z746: [ 1.69  1.94  1.94  1.94 -2.70  1.94]
z994: [ 3.06 -0.90  1.59 -0.22 -6.08  3.02]
z860: [-8.97  2.19  0.30 -8.97 -8.97 -8.97]
dup z746:   [1.94]
dup z860:   [-8.97]

z12: [ 0.64 -1.79 -1.05  1.74 -1.22  0.56 -1.22  0.00 -1.15 -1.54 -2.78 -2.07
 -0.49 -2.31 -2.15 -2.54 -2.33 -1.80  0.35 -2.07 -1.62  0.73  0.67  0.76
  1.37 -1.22  0.25  0.30 -2.22 -1.92 -2.26 -2.25  1.94 -2.51 -2.86 -0.83
  1.05  0.72  0.22 -2.89  2.28 -2.56  0.72  0.18 -1.29 -1.03  1.89 -2.67
 -2.03  2.17 -2.24  1.19 -0.16  2.02 -1.46  0.76  0.57  0.36 -0.54  0.61
 -1.33 -1.62 -2.86  0.09]
z594: [ 0.64 -1.79 -1.05  4.29  2.19  0.56 -1.22  0.00 -1.15 -1.54 -2.78 -2.07
 -0.49 -2.31 -2.15 -2.54 -2.33 -1.80  0.35 -2.07 -1.62  0.73  0.67  0.76
  1.37 -2.38  0.25  0.30 -2.22  0.96 -2.26 -2.25  1.94 -2.51 -2.86 -0.83
  1.05  0.72  0.22 -2.89  2.28 -1.77  5.97  3.06 -5.85 -7.46 -0.86 -3.56
 -5.47  2.98 -3.45  5.89  6.77 -3.02 -7.61  4.16  3.48 -3.56 -3.95 -3.51
 -2.63  2.72  1.79  7.65]
z102: [ 0.64 -1.79 -1.05  1.74  2.19  0.56 -1.22  0.00 -1.15 -1.54 -2.78 -2.07
 -0.49 -2.31 -2.15 -2.54 -2.33 -1.80  0.35 -2.07 -1.62  0.73  0.67  0.76
  1.37 -2.38  0.25  0.30 -2.22  0.96 -2.26 -2.25  1.94 -2.51 -2.86 -0.83
  1.05  0.72  0.22 -2.89  2.28 -2.56  0.72  0.18 -1.29 -1.03  1.89 -2.67
 -2.03  2.17 -2.24  1.19 -0.16  2.02 -1.46  0.76  0.57  0.36 -0.54  0.61
 -1.33 -1.62 -2.86  0.09]
z521: [ 0.64 -1.79 -1.05  1.74  2.19  0.56 -1.22  0.00 -1.15 -1.54 -3.02 -2.07
 -0.49 -2.31 -2.15 -2.54 -2.33 -1.80  0.35 -2.07 -1.62  0.73  0.67  0.76
  1.37 -2.38  0.25  0.30 -2.22  0.96 -2.26 -2.25  1.94 -2.51 -2.86 -0.83
  1.05  0.72  0.22 -2.89  2.28 -1.77  5.97  3.06 -5.85 -7.46 -0.86 -3.56
 -5.47  2.98 -3.45  5.89  6.77 -3.02 -7.61  4.16  3.48 -3.56 -3.95 -3.51
 -2.63  2.72  1.79  7.65]
find: [ 0.64 -1.79 -1.05  1.74  2.19  0.56 -1.22  0.00 -1.15 -1.54 -2.78 -2.07
 -0.49 -2.31 -2.15 -2.54 -2.33 -1.80  0.35 -2.07 -1.62  0.73  0.67  0.76
  1.37 -2.38  0.25  0.30 -2.22  0.96 -2.26 -2.25  1.94 -2.51 -2.86 -0.83
  1.05  0.72  0.22 -2.89  2.28 -2.56  0.72  0.18 -1.29 -1.03  1.89 -2.67
 -2.03  2.17 -2.24  1.19 -0.16  2.02 -1.46  0.76  0.57  0.36 -0.54  0.61
 -1.33 -1.62 -2.86  0.09]  z102
find: [ 0.64 -1.79 -1.05  4.29  2.19  0.56 -1.22  0.00 -1.15 -1.54 -2.78 -2.07
 -0.49 -2.31 -2.15 -2.54 -2.33 -1.80  0.35 -2.07 -1.62  0.73  0.67  0.76
  1.37 -2.38  0.25  0.30 -2.22  0.96 -2.26 -2.25  1.94 -2.51 -2.86 -0.83
  1.05  0.72  0.22 -2.89  2.28 -1.77  5.97  3.06 -5.85 -7.46 -0.86 -3.56
 -5.47  2.98 -3.45  5.89  6.77 -3.02 -7.61  4.16  3.48 -3.56 -3.95 -3.51
 -2.63  2.72  1.79  7.65]  z594

z993: [-4.30  4.37 -0.86  0.83  0.38  0.72 -0.27 -0.93 -0.25  0.34 -1.81  2.69
  4.36  0.11  0.41 -2.74 -0.04  1.88  0.06 -0.46 -1.82  3.74 -0.33 -4.03
 -2.53 -2.14  0.70 -2.37  0.68 -2.22 -2.95  0.39 -3.43  3.50 -2.37  3.38]
z24: [-1.84  1.12 -4.36  2.95  2.43  0.93  2.60  0.48 -1.17 -1.28  2.38 -0.11
  0.01  2.58 -1.66  2.14 -0.20  2.17 -4.25 -1.96 -1.76  0.56  2.17 -0.19
  2.22 -2.50 -5.43  0.17  1.78 -0.20 -0.20 -3.80 -0.20  0.51  3.68 -3.38]
z616: [ 6.57 -2.00  1.51 -1.34  1.64  1.40 -2.46 -1.96  2.15 -1.08 -2.49 -4.47
 -1.95 -3.66 -3.76 -0.12 -0.02  1.43  1.80  1.00 -1.56 -2.16 -2.00 -0.39
 -5.11 -1.56  2.50  3.34  2.15  0.88 -1.06  3.01 -1.56 -1.56 -1.09 -2.15]
z238: [ 1.51 -1.97 -0.65 -1.60  1.36  0.70  0.49 -0.32  3.00 -2.84 -0.91  0.44
  1.08 -2.29  0.96  0.28  0.38  0.17  1.55  0.11  0.26  0.04  0.11  4.41
 -0.83  0.27  1.92 -1.56 -0.09 -1.72  0.14  2.86 -0.90 -2.91 -1.31  0.21]
z853: [-5.79  4.74 -1.69  1.15  0.01  0.83 -0.18 -0.87 -0.88  0.81 -2.06  3.23
  5.23  1.20  0.75 -3.27  0.32  2.17  2.06 -0.65 -2.45  4.58 -0.48 -5.06
 -2.48 -2.15  0.99 -3.09  0.84 -2.88 -3.43  0.21 -3.56  5.00 -2.91  4.07]
z563: [ 2.43  2.58  0.25  0.56  0.70  1.93 -1.63 -0.17 -1.63 -0.06  1.45 -0.84
 -6.66  1.34 -2.58  1.75  2.69 -0.05  1.45 -2.71  1.74 -1.53 -3.49  0.56
 -4.75 -3.10  3.61  2.31 -2.38  1.16  1.12  5.76  1.61  0.29 -1.51 -1.43]
z696: [-1.37  1.34  2.84  1.89 -6.50 -3.02 -0.93  6.41  0.23  0.21  0.18  1.83
 -2.43  3.27  0.84 -6.49  0.30 -2.41 -1.05 -0.21  3.53 -2.53  2.97 -2.70
  7.89  1.40  0.53  1.90 -3.39  0.27  0.30 -2.14 -2.65 -3.62  1.56  2.03]
z648: [-2.96  0.72  0.93  2.21  0.55  0.23  1.66 -0.06 -1.51 -0.05  1.37  0.26
  0.56  3.30  0.53  3.00  0.57  1.07 -3.87  0.01 -0.94  0.78  0.70 -0.36
  3.18 -1.43 -4.66 -0.71  0.87  0.93  0.10 -3.83  0.95  2.73  2.61 -2.42]
z2: [-0.51  1.19  1.40  1.18 -1.55 -1.78 -0.59  4.20  0.65 -0.16  0.03  1.26
 -1.55  3.47  0.74 -3.72  0.04 -1.27 -1.38 -0.02  2.06 -1.48  1.92 -1.60
  4.67 -0.18  0.29  1.57 -2.07 -0.30 -0.08 -1.06 -1.73 -2.80  1.01  1.32]
z285: [-1.84  2.28 -4.36  2.95  2.43  0.93  2.60  0.48 -1.10 -0.40  2.38 -2.04
  0.01  2.58 -1.66  2.14  1.55  0.11  0.38  0.26  0.17  0.56  2.17 -0.19
  2.22 -2.50 -5.43  0.17  1.78 -1.12  0.10 -3.82  0.95  2.73  3.68 -3.38]
tail: [ 0.10 -3.83  0.95  2.73]  [ 2.61 -2.42]
dup z648:   [0.93]
places z616: [-1.56]  21 26 33 34
dup z238:   [0.11]
find: [0.38 0.17 1.55 0.11 0.26]  z238

